[[  0.5  62.1]
 [  0.9  -5.9]
 [-11.0   6.6]
 [  2.0  -0.1]
 [ -0.2   3.9]]
->
[[  2.0  -0.1]
 [  0.9  -5.9]
 [  0.5  62.1]
 [ -0.2   3.9]
 [-11.0   6.6]]

[[ -3.0 -58.5 -17.2 -11.5]
 [-14.3   0.5 -11.0   5.2]
 [ 15.6  -9.4   1.2   1.2]
 [  1.7 -36.4  15.4  10.6]
 [ -5.1 -21.2  16.2  -5.2]
 [ -5.4 -27.3   0.8  -2.5]
 [  1.1  -1.0  11.9  -0.8]]
->
[[ 15.6  -9.4   1.2   1.2]
 [  1.7 -36.4  15.4  10.6]
 [  1.1  -1.0  11.9  -0.8]
 [ -3.0 -58.5 -17.2 -11.5]
 [ -5.1 -21.2  16.2  -5.2]
 [ -5.4 -27.3   0.8  -2.5]
 [-14.3   0.5 -11.0   5.2]]

[[ -3.8 -55.5]
 [ 32.7  32.5]
 [-15.7 -22.9]
 [  8.3 -29.1]
 [  1.5  22.2]
 [-15.9  15.1]
 [  7.7   1.3]
 [ 11.8  29.9]
 [-13.4   3.5]
 [-28.0  -5.9]
 [  4.8  19.2]
 [ -6.2  54.4]]
->
[[ 32.7  32.5]
 [ 11.8  29.9]
 [  8.3 -29.1]
 [  7.7   1.3]
 [  4.8  19.2]
 [  1.5  22.2]
 [ -3.8 -55.5]
 [ -6.2  54.4]
 [-13.4   3.5]
 [-15.7 -22.9]
 [-15.9  15.1]
 [-28.0  -5.9]]

[[ -3.1   0.4 -42.1  35.9 -34.3 -28.4 -14.7   5.1   6.6   3.1 -41.7 -45.5
   48.6]
 [ 54.0   2.6  60.6  49.3  10.4 -26.8   3.2  11.0 -13.3 -18.5 -13.6 -27.7
   -9.9]
 [-15.0   0.9 -60.3  27.2 -48.3 -22.9 -13.2   4.0  13.2   7.1 -43.3 -49.9
   55.2]]
->
[[ 54.0   2.6  60.6  49.3  10.4 -26.8   3.2  11.0 -13.3 -18.5 -13.6 -27.7
   -9.9]
 [ -3.1   0.4 -42.1  35.9 -34.3 -28.4 -14.7   5.1   6.6   3.1 -41.7 -45.5
   48.6]
 [-15.0   0.9 -60.3  27.2 -48.3 -22.9 -13.2   4.0  13.2   7.1 -43.3 -49.9
   55.2]]

[[-31.6  38.6  35.5  43.4 -29.7  42.3  -1.4  40.3   9.5  35.2  45.4  35.7
    7.2  35.1  -6.6]
 [ 40.8 -33.5   4.7 -32.7 -31.7   3.0  27.7   6.1  31.4 -26.0   4.9 -14.2
  -39.9  29.9 -10.6]]
->
[[ 40.8 -33.5   4.7 -32.7 -31.7   3.0  27.7   6.1  31.4 -26.0   4.9 -14.2
  -39.9  29.9 -10.6]
 [-31.6  38.6  35.5  43.4 -29.7  42.3  -1.4  40.3   9.5  35.2  45.4  35.7
    7.2  35.1  -6.6]]

[[-34.2 -22.7   2.9 -54.5 -51.8  19.3  20.0 -49.7 -19.9  11.6]
 [-14.4 -43.4 -31.3 -32.9  -0.8 -39.1  16.2   1.8 -25.1 -18.3]
 [  8.7 -10.6  14.5  26.6  30.8   0.8  -6.9   6.0  -9.0  60.6]
 [-55.1  48.6   4.2 -52.8 -53.5  23.8  -5.9 -51.4   6.3 -51.3]
 [ -0.4  56.7  34.9  23.6   4.5  32.8 -17.3 -17.6  25.5  23.0]]
->
[[  8.7 -10.6  14.5  26.6  30.8   0.8  -6.9   6.0  -9.0  60.6]
 [ -0.4  56.7  34.9  23.6   4.5  32.8 -17.3 -17.6  25.5  23.0]
 [-14.4 -43.4 -31.3 -32.9  -0.8 -39.1  16.2   1.8 -25.1 -18.3]
 [-34.2 -22.7   2.9 -54.5 -51.8  19.3  20.0 -49.7 -19.9  11.6]
 [-55.1  48.6   4.2 -52.8 -53.5  23.8  -5.9 -51.4   6.3 -51.3]]

[[-21.9   3.6 -12.7  42.3   7.6   0.0 -25.2 -15.0 -16.6 -32.1  37.7 -24.2]
 [-19.5  59.8  23.6  36.4 -14.5   4.5  12.7 -15.0   6.2  17.4 -12.9   9.2]
 [-15.9  -4.9  10.1  24.8  -7.6 -58.5   3.8 -12.9  45.6  16.1   3.3 -18.0]
 [ -9.2  -4.9 -15.8  -6.8 -16.3  -7.2 -19.2  38.7  34.4  34.4 -10.3 -35.5]
 [ -3.1 -16.1 -17.8  -7.6   7.1   5.7  19.8  -7.7   4.6  12.1 -42.0 -62.8]
 [-10.7 -35.1 -38.0  -6.1 -19.9 -27.5  20.6 -15.8   6.7  20.9   3.5  35.6]
 [ -8.5  -7.8 -19.8 -21.8  -5.1 -26.4  19.6 -42.0 -21.0   7.7  23.1  21.0]]
->
[[ -3.1 -16.1 -17.8  -7.6   7.1   5.7  19.8  -7.7   4.6  12.1 -42.0 -62.8]
 [ -8.5  -7.8 -19.8 -21.8  -5.1 -26.4  19.6 -42.0 -21.0   7.7  23.1  21.0]
 [ -9.2  -4.9 -15.8  -6.8 -16.3  -7.2 -19.2  38.7  34.4  34.4 -10.3 -35.5]
 [-10.7 -35.1 -38.0  -6.1 -19.9 -27.5  20.6 -15.8   6.7  20.9   3.5  35.6]
 [-15.9  -4.9  10.1  24.8  -7.6 -58.5   3.8 -12.9  45.6  16.1   3.3 -18.0]
 [-19.5  59.8  23.6  36.4 -14.5   4.5  12.7 -15.0   6.2  17.4 -12.9   9.2]
 [-21.9   3.6 -12.7  42.3   7.6   0.0 -25.2 -15.0 -16.6 -32.1  37.7 -24.2]]

[[  8.5 -26.0]
 [ -6.2  36.1]
 [  9.3 -34.3]
 [ -9.8  25.2]
 [ 12.1 -26.1]
 [-10.2 -39.8]
 [-10.1  17.3]
 [ -8.4  32.8]
 [  3.6 -49.0]
 [ -5.3  35.0]
 [-12.4  11.5]]
->
[[ 12.1 -26.1]
 [  9.3 -34.3]
 [  8.5 -26.0]
 [  3.6 -49.0]
 [ -5.3  35.0]
 [ -6.2  36.1]
 [ -8.4  32.8]
 [ -9.8  25.2]
 [-10.1  17.3]
 [-10.2 -39.8]
 [-12.4  11.5]]
---
[[ 45.2 -58.2  55.3   5.4]
 [-58.1 -28.8 -45.8  36.3]
 [ 40.9 -57.2  60.7 -29.9]
 [ 23.0  57.8  40.1  15.6]]
->
[  5.4 -45.8 -57.2  23.0]

[[-50.4  36.6]
 [ 21.1  37.5]
 [-40.7  -4.1]
 [ 14.8 -14.7]]
->
[36.6 21.1]

[[ 32.1 -16.0 -47.3]
 [ 52.9  25.0 -35.4]]
->
[-47.3  25.0]

[[ 38.8  27.3  23.4  -8.8   7.0]
 [-61.9  33.4  20.1 -18.7 -12.4]]
->
[  7.0 -18.7]

[[ -9.2 -15.3]
 [ 19.5  62.0]]
->
[-15.3  19.5]

[[ -9.6  -7.7  49.4 -17.3]
 [ 17.8   3.6  35.9  -7.0]
 [  4.9  -2.1  16.5 -17.3]]
->
[-17.3  35.9  -2.1]
